In the rows, 128 means zero.
Each path below is one point turned by a fixed rotation once a step. After each direction that follows a path, write how fast that rotation turns it, in degrees each step (0 if it stays still).
Each turn is a multiple of 5 degrees from 10 to 175, or 0.
Each row of a path follows its step; steps can be skipped.
path 1
step 0: [138 126 121 141 128 130 133 124 127 127 129 123 128 140 124 122 135 130
 124 134 136 134 134 123 137 125 132 130 116 117 128 129 126 118 120 136
 141 133 137 132 140 125]
step 1: [131 132 125 138 123 119 138 128 119 127 117 121 129 124 128 127 123 133
 131 126 123 119 124 126 133 129 121 142 122 133 128 119 126 124 110 136
 139 126 133 123 134 124]
step 2: [132 127 116 131 125 126 121 110 122 122 124 121 126 130 131 121 133 138
 133 126 128 120 123 131 132 130 123 127 125 131 113 117 133 118 124 129
 123 118 132 115 123 135]
step 3: [135 129 115 132 130 127 131 114 131 125 129 134 143 118 128 113 129 127
 118 132 124 141 127 126 138 135 130 126 126 127 115 126 125 127 127 133
 125 129 133 126 134 138]
step 4: [140 127 123 120 124 124 140 129 129 128 139 128 127 120 133 128 127 129
 122 134 128 132 121 126 126 140 115 134 131 132 136 127 128 124 119 137
 129 127 133 125 139 146]
step 5: [146 134 124 131 127 127 128 127 129 127 135 118 116 136 134 118 141 131
 128 133 132 123 124 118 125 130 123 125 125 123 128 117 137 135 133 128
 137 132 130 122 138 136]
step 6: [133 133 121 139 127 135 137 131 129 127 128 124 137 121 126 120 131 131
 123 134 118 123 116 117 135 117 131 132 121 132 123 121 144 135 123 128
 132 131 119 127 135 127]
step 7: [134 114 115 129 124 140 137 125 128 129 127 124 132 127 129 131 130 129
 130 133 130 120 119 128 128 129 129 134 123 121 125 126 141 121 115 131
 118 111 124 132 130 135]
step 8: [133 119 116 129 135 133 131 123 120 120 128 132 129 136 128 116 129 118
 129 125 133 129 125 128 130 139 133 128 123 112 123 117 128 131 126 137
 136 121 135 135 139 126]
step 9: [125 125 122 126 127 133 136 129 119 120 131 129 118 129 121 117 123 130
 122 128 118 132 116 119 136 133 121 134 135 136 128 120 128 121 118 142
 142 130 132 126 131 123]
step 10: [134 129 124 135 119 130 132 117 132 124 122 118 109 133 133 124 135 137
 115 127 126 131 127 122 134 127 121 126 133 121 124 120 133 117 118 132
 127 124 130 129 118 135]
Speeds:
[129 132 129 127 129 128 127 129 130 127 127 128 125 126 130 127 126 133
 127 128 126 123 126 126 127 126 132 126 129 130 124 128 129 128 128 127
 131 127 131 128 125 126]
90
[130 129 124 126 127 128 126 131 129 130 128 131 127 124 125 127 125 125
 128 126 132 131 124 128 128 128 129 128 127 126 127 129 127 125 130 126
 128 125 130 127 129 128]
80
[128 124 126 124 131 127 128 126 132 126 130 126 131 125 128 127 128 128
 129 127 126 129 130 134 126 127 128 127 127 129 126 127 130 129 127 128
 127 126 129 131 128 126]
80
[128 129 130 127 127 124 125 127 132 127 133 128 128 124 131 130 129 127
 127 132 128 130 128 124 126 129 126 130 128 127 126 128 130 131 130 126
 127 129 126 126 129 131]
45
[122 130 131 125 126 129 127 132 132 130 127 128 128 129 130 129 130 128
 130 129 132 128 128 132 130 128 130 128 131 128 126 129 127 130 128 129
 127 130 128 128 128 127]
0
path 2
step 0: [129 123 125 127 129 127 129 119 132 137 130 135 120 126 124 141 131 114
 123 105 123 143 128 130 129 125 127 128 129 138 133 124 125 124 114 134
 134 134 123 128 129 131]
step 1: [125 122 116 133 127 126 129 128 127 146 126 138 114 136 135 136 125 117
 134 126 125 139 122 124 139 124 120 125 130 121 122 135 119 124 125 126
 138 135 127 130 130 134]
step 2: [125 125 125 126 126 127 135 124 126 137 133 133 123 126 141 140 130 116
 135 125 139 138 127 130 124 126 128 128 138 114 120 129 134 128 118 121
 125 125 122 137 114 138]
step 3: [131 130 122 119 127 127 131 123 137 139 127 124 127 126 131 136 122 125
 130 121 122 131 137 136 130 126 131 122 122 124 125 139 126 129 116 126
 141 118 129 143 109 134]
step 4: [131 122 130 123 133 125 126 114 137 131 128 125 124 130 140 137 131 119
 121 122 129 132 119 123 138 128 132 121 121 129 125 140 139 120 128 139
 134 133 131 143 119 128]
step 5: [138 128 127 124 136 122 130 126 123 128 121 121 131 144 133 143 126 129
 131 116 122 144 123 122 137 131 132 122 133 117 125 137 133 116 131 129
 128 122 127 134 130 136]
step 6: [139 125 130 120 124 119 132 132 132 127 124 120 128 132 134 138 128 116
 128 116 118 129 118 124 120 134 127 135 127 116 127 125 126 127 123 131
 136 129 109 137 126 135]
step 7: [140 130 132 127 124 121 139 128 132 131 124 126 116 131 121 133 133 120
 126 116 121 134 139 119 140 127 128 144 124 122 125 125 125 123 125 131
 135 140 128 136 117 136]
step 8: [132 119 126 118 129 127 128 129 138 131 136 128 125 129 135 147 138 130
 133 122 127 132 131 122 146 135 115 133 133 125 125 134 130 129 122 128
 133 141 125 122 123 137]
step 9: [140 134 128 112 122 132 124 125 131 140 128 120 127 130 142 140 122 121
 135 126 134 127 135 124 137 122 119 130 136 119 127 134 118 122 132 124
 120 132 122 131 125 133]
step 10: [137 123 135 115 120 131 125 124 131 136 123 119 130 135 138 142 141 116
 125 122 125 135 133 136 130 117 132 131 129 131 138 126 124 132 118 130
 123 125 126 130 116 129]
Speeds:
[132 130 127 129 125 126 128 129 129 129 128 128 129 127 129 129 127 129
 126 128 130 129 129 131 125 127 131 126 129 121 132 127 129 132 131 126
 128 129 125 127 128 128]
100
[130 130 129 130 126 127 127 128 129 130 125 125 127 125 126 125 131 127
 126 127 127 128 132 128 124 129 128 130 126 129 129 131 128 127 121 129
 129 128 128 128 126 126]
100
[128 127 129 129 129 127 127 127 128 125 130 125 130 130 127 129 128 125
 126 129 128 128 135 127 131 130 125 130 129 129 128 127 125 130 129 128
 127 131 124 128 131 128]
35
